A single turn carries every row of the set below to another of its rows. Some are shown first; where does it send the rows asked next?
nav: [ 1.17  0.45 -0.09 -0.46 -1.14  0.06 -0.89 -1.52  0.76 -2.66 -0.89 -0.63
  0.60  1.74  0.58 -2.32  0.20  0.18  0.16 -0.51 -1.92 -0.45 -0.25 -1.05
 -0.09  0.17  0.10 -0.79 -2.76  3.03  0.43 -2.80 -1.25  1.13 -2.32 -1.79
  1.59  3.51  1.33  3.41  0.95 -0.41 -1.29  1.30 -2.00 -1.22 -1.30  0.38
 -2.20  1.90  0.60 -0.38 -0.97]
kez: [ 1.36  0.50 -0.40  0.36 -2.41 -2.57  4.76  1.68 -0.13 -2.80  0.96  0.61
 -1.14  0.71  1.02 -0.58  1.38 -1.17 -1.76 -1.71 -2.77 -1.03  1.28 -0.64
 -1.97  0.54  2.19  1.29  0.20  3.38 -0.99 -2.01 -1.46 -3.46  0.13  0.18
  1.32  2.01  0.17  2.52 -1.55 -2.72  0.16 -0.39 -0.03  1.05  1.59 -0.96
 -2.71  2.53 -0.22  2.46 -1.32]
mivon: [ 0.85 -0.02 -0.40 -0.89 -2.02 -0.72  4.18  1.02  0.71 -1.51 -1.54  0.89
 -0.90  0.25 -1.78 -0.60  0.67 -2.25  3.53 -1.87 -3.14 -0.84  0.11 -2.66
 -1.26  0.89  1.88  2.70 -1.60  2.90  0.27 -1.88 -1.29  0.04 -0.40 -0.11
  0.80  3.41  1.30 -0.91 -2.84  1.00  1.03  0.44 -1.11  0.84  0.30  0.12
 -2.91  0.88  0.08  2.13 -0.21]
guri: [ 0.99  1.12 -0.20 -1.06 -0.60  1.06  4.38 -0.72  1.42 -2.11  4.11 -1.75
  0.25  1.40  1.56 -1.32  5.18 -1.72  0.08 -0.70 -3.08  0.56  1.92 -0.67
 -0.23  1.22  1.81  1.83 -1.65  1.38  1.17 -0.72 -2.94  0.78 -1.11 -0.51
  1.87  3.52 -0.02  1.29 -2.15  0.68  0.91  0.08 -0.74 -1.48  2.01 -0.09
  2.32  0.04 -0.30 -2.80 -0.95]
Tad: [ 1.61  0.76 -0.53  0.75 -2.51 -2.45  5.03  1.98 -0.38 -3.03  1.05  0.09
 -0.45  0.44  1.08 -0.65  1.09 -1.26 -1.46 -2.24 -2.82 -0.64  0.81 -0.75
 -1.75  0.46  2.73  0.66 -0.05  3.34 -0.85 -2.02 -1.08 -3.24  0.41  0.28
  0.99  1.55  0.04  2.71 -0.59 -2.65  0.16 -0.17 -0.35  0.76  1.72 -0.51
 -2.19  2.12 -0.04  2.39 -1.52]
Medon: [ 1.41 -0.10 -1.16  0.40  0.18 -0.04 -0.78 -1.04  1.65 -2.26  1.22  0.29
  2.56  0.09  2.44 -1.52  5.73 -0.49 -1.75  0.36 -2.62 -1.69 -0.97 -3.23
  2.05  1.72 -1.10  1.62 -2.28  2.46  0.14 -1.83 -1.74 -1.83 -1.26 -0.32
  1.16  3.24 -0.83 -0.32 -1.14 -1.55 -0.99  0.84 -1.73 -2.44 -0.42 -0.38
 -0.69  1.28  1.27 -0.11 -0.08]
tegi: [ 0.34 -0.09  0.81  1.59 -2.85  0.37  2.80 -0.67  0.77 -2.44  1.21  0.37
  0.60  1.09  0.03 -0.84  4.60 -1.53 -1.97 -2.24  0.12  0.39 -0.23 -3.58
 -2.91 -0.33 -0.42  1.69 -1.39  1.40  0.06 -1.69 -0.61 -0.70  0.06 -0.80
  2.10  5.20  2.98  0.83 -1.65 -0.59  0.96  1.88 -1.60 -0.34  3.45 -0.02
  3.61  0.95 -1.40  1.50 -0.19]
ges: [ 1.11  1.10 -0.20 -0.85 -0.75  0.88  4.52 -0.78  1.15 -2.16  3.38 -1.50
  0.27  1.32  0.99 -0.94  5.72 -1.11 -0.03 -0.86 -2.61  0.51  2.40 -1.32
  0.32  1.55  1.70  1.61 -0.85  1.33  1.08 -0.85 -2.67  0.51 -0.41 -0.18
  2.27  3.73 -0.03  2.30 -2.11  0.70  1.34  0.23 -0.35 -1.69  3.08 -0.05
  2.42  0.12 -0.75 -2.68 -1.22]
Pimo: [ 0.83  0.45 -0.25 -0.87 -1.04 -0.09 -1.73 -1.71  1.21 -1.99 -0.67 -0.24
 -0.18  1.86  0.94 -2.28  0.30 -0.29 -0.63 -0.30 -2.59 -1.01 -0.35 -0.52
 -0.89  0.19  0.27  0.33 -2.77  3.16  0.17 -2.15 -1.56  1.46 -2.24 -1.39
  1.47  3.61  1.37  2.47 -0.15 -0.38 -1.37  0.90 -1.70 -1.23 -1.76 -0.08
 -2.67  1.89  0.83 -0.20 -0.45]
Mur: [ 1.09  0.26 -0.15 -0.60 -2.22 -0.82  4.49  1.18  0.35 -1.83 -1.28  0.44
 -0.39  0.21 -1.83 -0.80  0.23 -2.31  3.99 -2.16 -3.12 -0.41 -0.21 -2.77
 -1.02  0.89  2.11  2.18 -1.69  2.75  0.23 -2.17 -1.02 -0.08 -0.52 -0.35
  0.53  3.22  1.17 -0.60 -1.77  1.15  0.86  0.49 -1.37  0.60  0.15  0.49
 -2.49  0.46  0.27  1.97 -0.80]
busa: [ 0.79  0.06 -0.34 -0.79 -2.19 -1.04  4.15  0.95  0.41 -1.40 -1.94  1.18
 -1.16  0.38 -2.04 -0.05  0.88 -1.85  3.00 -1.92 -3.07 -1.38  0.49 -2.69
 -1.04  1.23  1.64  2.79 -0.70  2.76 -0.01 -1.78 -1.37 -0.02 -0.20  0.08
  1.14  3.63  1.39 -0.45 -2.97  1.04  1.14  0.33 -0.70  0.51  0.86 -0.01
 -2.97  0.82 -0.25  2.22 -0.39]
keban: [ 1.37  0.78 -0.49  0.95 -2.46 -1.87  5.28  2.35 -0.17 -3.06  1.28 -0.22
 -0.17  0.24  1.23 -1.25  0.86 -1.63 -1.00 -2.25 -2.65  0.11  0.52 -0.69
 -1.86  0.09  3.00  0.36 -0.98  3.40 -0.48 -2.19 -0.94 -2.96  0.29 -0.18
  0.43  1.55 -0.17  2.37 -0.20 -2.73  0.12 -0.04 -1.01  1.31  1.46 -0.10
 -2.08  2.32  0.38  2.37 -1.31]
puzol: [ 1.62 -0.18 -0.89  0.73  0.22  0.15 -0.35 -1.20  1.38 -2.62  1.47 -0.02
  3.01  0.21  2.44 -1.77  5.36 -0.35 -1.11  0.38 -2.36 -1.31 -0.92 -3.31
  2.03  1.71 -1.07  1.16 -2.34  2.39  0.55 -2.23 -1.72 -2.11 -1.42 -0.77
  1.32  3.16 -0.93 -0.08 -0.51 -1.27 -1.03  1.18 -2.02 -2.34 -0.53 -0.18
 -0.24  1.15  1.15 -0.29 -0.31]
divi: [ 1.06  0.89 -0.66  0.06 -1.59 -0.19 -1.37 -1.38  0.34 -2.60 -2.77 -0.04
  0.00  1.53 -0.21 -1.21  1.35  0.72 -1.51 -1.36 -1.76 -0.97  0.09 -1.63
  0.62  0.40  0.78 -0.32 -1.39  2.82 -0.30 -2.08 -0.26  1.53 -0.48 -0.81
  1.66  3.59  0.90  4.41  0.60 -0.63 -0.13  1.04 -1.37 -2.01  0.91  0.56
 -2.46  1.81  0.27 -0.40 -1.12]
magu: [ 0.72  0.12 -0.35  0.45 -2.29 -1.51  4.82  2.00  0.44 -2.49  1.32  0.36
 -0.59  0.51  1.32 -1.45  1.28 -1.83 -0.95 -1.58 -2.47 -0.12  1.07 -0.23
 -2.35  0.00  2.08  0.96 -1.51  3.65  0.06 -1.93 -1.99 -3.15 -0.41 -0.34
  0.85  2.40  0.10  1.92 -1.95 -3.05 -0.04 -0.10 -0.88  2.24  1.04 -0.65
 -2.84  3.20  0.36  2.71 -0.51]
Voz: [ 1.25  0.42  1.02  0.43 -2.44 -1.22  2.52 -0.95  1.06 -2.41  3.65 -0.14
  0.48  1.03  1.51 -1.26  2.83 -2.44 -2.13 -2.18 -2.26 -0.72 -1.65 -2.59
 -3.75 -0.29  0.76  2.68 -1.22  1.43 -1.28 -1.43 -0.93 -0.53 -0.64 -0.44
  1.42  3.84  3.01 -0.91 -0.95  0.49 -0.22  1.12 -1.35 -1.55  0.87 -0.25
  4.00 -0.46 -0.91  1.17 -1.00]
Laror: [ 0.77 -0.38  1.27  1.12 -2.66 -0.47  3.32 -1.23  0.54 -2.84  2.27  0.36
  0.80  1.39  0.29 -0.84  3.66 -1.10 -1.14 -1.66 -0.28  0.09  0.21 -3.38
 -3.13  0.16 -1.17  1.47 -0.76  1.31 -0.20 -2.25 -1.09 -1.39 -0.83 -1.13
  2.61  5.00  3.46  1.03 -1.16 -0.02  0.22  1.94 -1.14 -0.49  2.25 -0.44
  3.96  0.64 -1.68  1.26 -0.95]
rop: [ 1.53  0.50 -0.26 -0.42 -2.07 -1.08  4.91  1.20  0.00 -2.23 -1.48  0.51
 -0.22  0.10 -2.10 -0.43  0.42 -1.95  4.04 -2.32 -3.05 -0.60 -0.16 -3.05
 -0.61  1.10  2.18  2.04 -1.09  2.62 -0.08 -2.33 -0.78 -0.18 -0.38 -0.16
  0.72  2.95  1.17  0.10 -1.26  1.34  0.99  0.65 -1.30  0.22  0.45  0.59
 -2.13  0.15  0.10  1.91 -1.13]
vebe: [ 0.95  0.84 -0.68 -0.50 -1.32 -0.37 -2.29 -1.64  0.90 -2.10 -2.48  0.24
 -0.70  1.65  0.31 -1.11  1.35  0.16 -2.34 -1.22 -2.45 -1.68 -0.09 -1.11
  0.19  0.45  0.80  0.63 -1.36  3.05 -0.54 -1.52 -0.69  1.91 -0.55 -0.43
  1.51  3.70  0.99  3.54 -0.44 -0.75 -0.27  0.60 -1.12 -2.04  0.49  0.11
 -3.01  1.83  0.42 -0.24 -0.72]
zibil: [ 0.89  1.06 -0.34 -1.11 -0.55  1.07  3.92 -0.66  1.57 -1.71  3.89 -1.45
 -0.02  1.28  1.53 -1.26  5.51 -1.94 -0.37 -0.68 -3.13  0.45  1.86 -0.58
 -0.33  1.13  1.99  2.22 -1.64  1.44  1.12 -0.28 -3.00  0.93 -0.75 -0.18
  1.80  3.65 -0.11  1.00 -2.91  0.47  1.17 -0.02 -0.57 -1.30  2.31 -0.35
  2.20  0.14 -0.28 -2.65 -0.69]
Nef: [ 1.27 -0.05  1.47  0.56 -2.41 -1.34  3.05 -1.41  0.68 -2.83  3.33 -0.04
  0.66  1.33  0.99 -1.14  2.95 -1.59 -1.31 -1.64 -1.38 -0.40 -0.55 -2.90
 -3.60  0.10 -0.56  1.98 -0.69  1.26 -0.95 -2.17 -1.21 -1.48 -1.19 -0.99
  2.18  4.23  3.34  0.23 -0.87  0.53 -0.45  1.53 -1.14 -1.14  0.92 -0.50
  4.17 -0.17 -1.54  1.13 -1.24]
limod: [ 0.90  1.16 -0.39 -0.92 -0.78  1.13  4.16 -0.72  1.36 -1.92  3.18 -1.25
 -0.01  1.37  1.05 -0.73  5.85 -1.26 -0.65 -0.88 -2.59  0.29  2.25 -1.17
  0.17  1.24  1.71  1.95 -0.88  1.24  1.08 -0.46 -2.69  0.82 -0.19 -0.02
  2.20  3.74 -0.09  2.04 -2.65  0.46  1.51  0.13 -0.27 -1.64  3.41 -0.28
  2.21  0.25 -0.78 -2.55 -0.85]
zal: [ 0.79  0.55  0.51  0.78 -2.61 -0.39  1.86 -0.59  1.31 -2.17  2.43 -0.07
  0.39  0.78  1.27 -1.02  3.69 -2.91 -3.04 -2.91 -1.98 -0.41 -1.89 -2.66
 -3.66 -0.65  1.43  2.91 -1.80  1.47 -0.89 -0.68 -0.42  0.19  0.21 -0.19
  0.90  3.95  2.68 -0.89 -1.36 -0.22  0.52  0.99 -1.72 -1.27  2.03  0.07
  3.51 -0.19 -0.37  1.26 -0.30]
fer: [ 1.78 -0.01 -1.07  0.90  0.06  0.05  0.03 -1.01  1.13 -2.95  1.02 -0.04
  3.11  0.07  2.05 -1.46  5.36 -0.07 -0.91  0.25 -2.03 -1.08 -0.75 -3.50
  2.53  1.69 -1.16  0.75 -2.11  2.42  0.45 -2.37 -1.35 -2.22 -1.26 -0.64
  1.40  3.11 -0.79  0.61 -0.04 -1.41 -0.96  1.40 -1.89 -2.52 -0.14  0.21
  0.01  1.06  1.15 -0.50 -0.60]
geva: [ 1.20  0.28 -0.37 -0.83 -2.34 -1.29  4.31  0.88  0.11 -1.72 -2.06  1.15
 -1.06  0.39 -2.28  0.16  0.91 -1.58  3.08 -2.12 -2.91 -1.47  0.57 -3.11
 -0.84  1.41  1.76  2.71 -0.13  2.56 -0.30 -2.09 -0.92 -0.17  0.23  0.18
  1.27  3.28  1.32  0.20 -2.37  1.11  1.23  0.52 -0.48  0.04  1.26 -0.03
 -2.78  0.43 -0.53  2.10 -0.93]
malu: [ 0.63  0.48 -0.52 -0.85 -1.23 -0.34 -2.37 -1.81  1.34 -1.67 -1.52  0.20
 -0.80  1.80  0.86 -1.76  0.80 -0.22 -1.93 -0.72 -2.82 -1.63 -0.34 -0.45
 -0.65  0.25  0.64  1.12 -2.07  3.16 -0.36 -1.59 -1.31  1.71 -1.48 -0.74
  1.44  3.67  1.33  2.53 -0.95 -0.62 -0.78  0.58 -1.32 -1.62 -0.86 -0.28
 -3.23  1.84  0.53 -0.23 -0.38]
kuli: [ 0.90  0.36 -0.39  0.84 -2.31 -1.50  5.05  2.50  0.08 -2.73  1.48 -0.19
 -0.22  0.37  1.34 -1.62  1.11 -1.89 -0.64 -1.96 -2.48  0.38  0.63 -0.48
 -2.19 -0.14  2.71  0.41 -1.77  3.47  0.08 -2.09 -1.46 -2.91 -0.27 -0.41
  0.50  1.94 -0.03  2.01 -1.02 -3.18  0.18 -0.10 -1.29  1.96  1.12 -0.19
 -2.37  2.78  0.58  2.65 -0.72]
Nefa: [ 1.55  0.37 -0.31 -0.51 -2.31 -1.31  4.75  0.92 -0.25 -2.14 -1.89  0.70
 -0.72  0.29 -2.15  0.01  0.61 -1.52  3.49 -2.20 -2.93 -1.12  0.16 -3.18
 -0.36  1.39  2.16  2.12 -0.33  2.53 -0.16 -2.35 -0.66 -0.21  0.02  0.03
  1.12  3.09  1.17  0.42 -1.55  1.30  1.20  0.54 -0.63 -0.07  1.03  0.29
 -2.24  0.20 -0.32  1.85 -1.30]
mazun: [ 0.83  1.18 -0.35 -1.12 -0.76  1.16  3.76 -0.82  1.52 -1.69  3.42 -1.26
 -0.27  1.27  1.38 -0.88  5.89 -1.69 -0.78 -0.81 -2.92  0.33  2.10 -0.84
 -0.01  1.18  1.89  2.41 -1.34  1.39  1.07 -0.18 -2.84  0.93 -0.41  0.07
  2.04  3.76 -0.04  1.45 -3.12  0.42  1.49 -0.07 -0.25 -1.53  2.99 -0.37
  1.92  0.27 -0.42 -2.48 -0.76]
vulin: [ 0.32  0.27  0.39  1.34 -2.90  0.36  2.15 -0.52  1.07 -2.02  1.24  0.15
  0.56  0.82  0.56 -0.76  4.51 -2.33 -2.85 -2.85 -0.80  0.27 -1.11 -3.26
 -3.23 -0.64  0.77  2.11 -1.88  1.50 -0.25 -0.78 -0.43  0.15  0.49 -0.31
  1.15  4.76  2.83 -0.11 -1.80 -0.69  1.36  1.42 -1.76 -0.74  3.37  0.35
  3.43  0.68 -0.77  1.44  0.03]
setal: [ 1.59  0.06 -1.22  0.96 -0.15  0.14 -0.68 -0.96  1.34 -2.52  0.31  0.45
  2.52  0.17  1.82 -0.91  6.21 -0.01 -2.16  0.00 -2.32 -1.69 -0.66 -3.58
  2.65  1.71 -0.93  1.36 -1.35  2.34  0.24 -1.79 -1.15 -1.75 -0.45 -0.10
  1.44  3.25 -0.91  0.73 -0.78 -1.73 -0.34  0.93 -1.50 -2.73  0.81 -0.04
 -0.54  1.16  1.00 -0.30 -0.37]
mopem: [ 1.10  1.05 -0.25 -1.02 -0.59  0.97  4.60 -0.74  1.15 -2.22  4.00 -1.67
  0.40  1.36  1.17 -1.18  5.26 -1.27  0.35 -0.78 -2.68  0.58  2.14 -1.09
  0.06  1.26  1.65  1.49 -1.26  1.24  1.19 -0.86 -2.75  0.57 -0.85 -0.42
  2.13  3.48 -0.03  2.01 -1.91  0.73  1.06  0.27 -0.66 -1.65  2.45 -0.10
  2.63 -0.03 -0.57 -2.74 -1.27]
Seta: [ 1.92 -0.01 -1.20  1.11 -0.01  0.08 -0.08 -0.98  1.14 -2.91  0.45  0.16
  3.00  0.12  1.81 -1.14  5.84  0.14 -1.45  0.06 -1.92 -1.29 -0.70 -3.86
  2.79  1.79 -1.12  0.87 -1.60  2.28  0.39 -2.17 -0.98 -2.07 -0.77 -0.40
  1.47  3.24 -0.89  0.97 -0.26 -1.62 -0.51  1.16 -1.68 -2.66  0.65  0.17
 -0.27  1.20  0.97 -0.33 -0.69]
dudep: [ 0.69  0.07 -0.28  0.45 -2.40 -1.98  4.67  1.73  0.17 -2.43  1.05  0.75
 -1.14  0.74  1.22 -1.01  1.43 -1.26 -1.53 -1.41 -2.58 -0.79  1.49 -0.30
 -2.34  0.37  1.66  1.38 -0.48  3.57 -0.51 -1.94 -1.99 -3.34 -0.27  0.01
  1.32  2.47  0.37  1.94 -2.36 -2.97  0.07 -0.24 -0.24  1.85  1.32 -1.11
 -2.87  3.06 -0.03  2.70 -0.79]
dez: [ 1.53 -0.07 -1.14  0.68 -0.01  0.09 -0.95 -1.05  1.59 -2.24  0.65  0.46
  2.42  0.21  2.17 -1.14  5.99 -0.20 -2.29  0.14 -2.64 -1.89 -0.76 -3.40
  2.27  1.75 -0.96  1.91 -1.91  2.32  0.19 -1.48 -1.49 -1.79 -0.69  0.04
  1.27  3.31 -0.91 -0.05 -1.32 -1.74 -0.59  0.75 -1.56 -2.57  0.49 -0.30
 -0.83  1.19  1.11 -0.23 -0.14]
pari: [ 1.30  0.72 -0.46  0.08 -1.52  0.06 -0.81 -1.25  0.28 -2.89 -1.97 -0.55
  0.39  1.73 -0.04 -1.72  0.74  0.66 -0.20 -1.02 -1.61 -0.36 -0.06 -1.63
  0.48  0.40  0.48 -1.08 -1.99  2.83  0.12 -2.81 -0.52  1.17 -1.43 -1.32
  1.69  3.48  1.01  4.37  1.40 -0.56 -0.40  1.32 -1.81 -1.77  0.02  0.66
 -2.00  1.76  0.43 -0.62 -1.21]

puzol turns into fer
Pimo turns into nav
keban turns into Tad
Where do these go?
mazun turns into zibil
rop turns into Nefa
Nef turns into Laror

